Each path below is one point turned by a fixed rotation once a step. After each direction that follows a path, write how fast that rotation turns it, in deg/step (0 if it stays still).
Each turn is a multiple of 5 degrees from 10 to 175, or 0.
Each row of a path follows its step; steps can be skipped.
Rotation 1:
step 5: [ 24.5  18.6  -6.3  -5.1  11.4 -30.8 -44.4   7.4  40.6 -18.3  -2.3  22.7
  -3.7   3.9 -13.3 -10.5 -15.9  -0.8  -9.8   6.7  -3.7   3.7 -14.7  15.8
   5.6 -17.3 -11.3  -5.7 -32.4 -16.7  13.7  10.9  -4.1 -18.9  26.0 -16.3
   4.3  13.3  17.0  -7.5 -15.7 -18.2   5.9]
step 6: [ 16.2  11.2 -22.8 -35.5  17.1 -15.5  -9.1  -7.2 -14.6  -5.0 -13.9   3.1
 -17.8  -3.9 -22.7  23.2  15.8 -12.4  -6.5  -2.5  22.2   7.8 -11.0   2.3
  26.5 -10.3 -21.3 -16.2  -9.2  13.7   8.5 -13.8   9.6  21.6  18.7  34.2
  26.7  26.6   1.6   1.5 -17.6 -22.2 -16.4]
step 9: [ -2.1  19.6 -33.4   8.4  -8.7 -13.0 -36.0  13.2 -13.2   6.6   8.3  -4.0
  22.8  -8.2 -25.2 -13.7 -18.5  27.5  -9.4   7.9 -13.2  30.7 -25.2 -13.2
 -24.7  -0.2 -15.1 -21.8 -13.9   9.1   9.0   6.9 -12.1  10.6   4.7  19.5
  20.0 -10.9  16.6  16.7 -19.6  -9.4 -13.2]
step 17: [ 16.7   7.5  -0.4   3.2  -0.6 -26.4 -16.6  16.6   6.7 -12.9  -3.1 -22.0
 -23.4 -22.6 -14.1  -6.4   4.4  -5.9 -12.3  -8.8  15.0   0.3 -28.7 -27.5
  20.2   0.3  -9.4 -21.5 -38.6 -19.5  18.7  17.1   6.3 -15.4   4.5   9.6
  29.6  17.4  28.0 -16.0 -19.1  13.7   6.9]
step 19: [ -8.5  16.3  -9.1  -9.5  33.1 -10.8  -9.4   0.1  34.0  -8.9   8.6  15.9
   9.3 -17.1 -27.0   3.7  16.1   6.4 -18.6  11.5   4.0 -20.0  -0.3 -12.7
 -13.1  15.6 -32.0   9.7   5.2   4.1  20.7 -23.5  -7.6 -31.6  38.6 -13.8
 -13.5  -3.7   3.4  -3.3  -6.2   8.1 -31.7]
step 20: [  2.4  26.9 -24.7  -9.7   9.1 -15.2 -16.8  18.7   3.3  -7.2  24.9 -14.6
 -16.2   4.6 -18.5   4.5  20.8  25.6  -5.4  -6.4  12.2 -13.6  -8.1   7.8
 -18.6  -9.0 -14.3 -14.0  -6.4  20.6  24.3  11.4  14.3  19.1  -0.2  -3.7
  26.5  14.6 -31.5  37.9 -13.7  18.3 -19.0]
step 21: [-13.5   7.2 -26.7   0.7   2.5 -24.1 -50.2  19.5  31.2   4.9  12.1  16.9
   1.4 -11.1 -23.1  -7.9 -16.8  20.2 -12.7  23.0  -3.1  10.9 -36.7  10.7
  29.3   3.2  20.5 -13.9 -16.3  -2.9   6.4  15.5  -5.7   1.2 -13.2   2.4
   2.5   3.1  -4.3   7.5   6.8 -21.4   2.7]
step 22: [ 42.4  -4.6 -21.0 -23.6   8.7 -42.4   6.2  -9.1  14.6  -8.6  -7.3   6.5
  -5.8  -9.2  -8.3  -9.3  12.9  20.7 -22.6  12.5   7.6  11.6   5.0   2.3
  25.4  -1.9 -18.5 -10.1 -18.4 -16.3  17.0   3.4   6.4 -10.9  16.7  25.4
  15.5  17.1   7.0 -33.9 -16.3 -15.1   5.0]
step 23: [ -7.9   8.4  -2.2 -22.7  28.8  -9.8  -7.2 -17.7  -6.1  -2.7   6.1   8.8
  -0.2  10.0 -28.6  -1.9   0.4 -18.5  13.9  33.7 -21.5  10.2 -17.5 -18.9
   5.3  -4.0 -23.4 -15.1   8.1   9.3   1.7  -2.6  13.6   5.9  28.3   8.3
  20.0  18.5  22.6  15.5 -53.2   2.0  -5.0]
step 25: [  9.1  14.9 -39.6 -12.1 -18.7 -19.9  11.0  28.5  23.5 -15.0   1.5 -14.1
  -5.8  -1.8 -37.5 -21.4 -11.9  29.2  -7.7  -2.5  11.1  14.5 -15.2  -7.9
 -31.8   0.1   8.0 -25.2   7.8   4.4  24.0   4.9  -5.3  -3.0  14.3   4.9
  20.5 -16.2  -3.1  15.0  -1.2  21.7  -8.0]
Speeds:
[  3.2   5.0  -5.4  -3.3  -1.7 -10.2  -0.6  -5.7   0.4   4.1   6.4   0.5
  -3.1   8.3   0.9   6.8  -7.5  -3.6  -2.7  -2.4  12.0   2.4  -3.4  -1.6
  11.0  -6.2   2.7   0.9   3.1  -4.4  -0.1  -2.8  -3.8   6.0  -2.6  -5.1
  -0.2   4.3   0.8  -0.3   9.3   2.6   5.6]  70
[  0.5   2.1   0.5   0.6  -3.1  -8.8  -0.1   0.2   3.5 -13.9   1.8  -6.8
  -0.1   3.9   0.1  -1.8  -0.4  -8.6   6.6  -4.1   0.1  -2.2   6.9  -2.4
  -7.8  -5.7  -7.8   2.7  -2.0  -1.6  -3.4   5.5   1.0  -2.1   4.5  -2.8
   9.9   6.4  -2.8  -0.1  -6.1   7.1   6.2]  125
[ -7.6  -2.7   0.6   3.2  -5.6  -3.7   3.6   7.9  -1.7   5.9   5.8  -3.2
   4.4  -0.1   3.1  -2.3   6.8  -3.8  -1.8  -0.6   1.1  -1.7  -7.3  -1.9
  -6.2  -1.4   1.2   0.9   8.3   6.0   3.9 -11.5  -3.1   4.8  14.4  -2.2
   1.4  -1.2   0.5  -5.7   2.4   7.2  -2.4]  65
[ 3.4  4.7 -6.7  0.1 -5.9  4.9 -4.0  8.8  5.6  3.4 -6.8 -4.2 -5.7 -6.4
  2.2  5.8 -3.0  1.9 -0.9 -5.5 -7.3 -0.7  2.7  8.0  4.7 -1.4  4.8  8.6
  6.2 -5.8  2.7 -4.6 -3.1  1.5  5.9 -2.6  6.5  3.5 -4.7  5.5 -5.2 -5.7
  3.6]  70
[ -2.0  -0.8   0.4  -3.8  -2.5  -2.5   9.9   0.0  -3.3  -0.4   1.8  -3.8
   3.1   7.4  -4.1  -1.2 -13.8   6.8   3.0  -0.2  -4.2   0.8   2.1  -2.7
  -3.4  -4.8   8.2  -8.4   3.1   3.1  -4.4  -2.9  -0.4   3.8   0.2   1.3
   3.1   6.3  -6.0   2.7  -5.5  -7.8 -11.9]  155
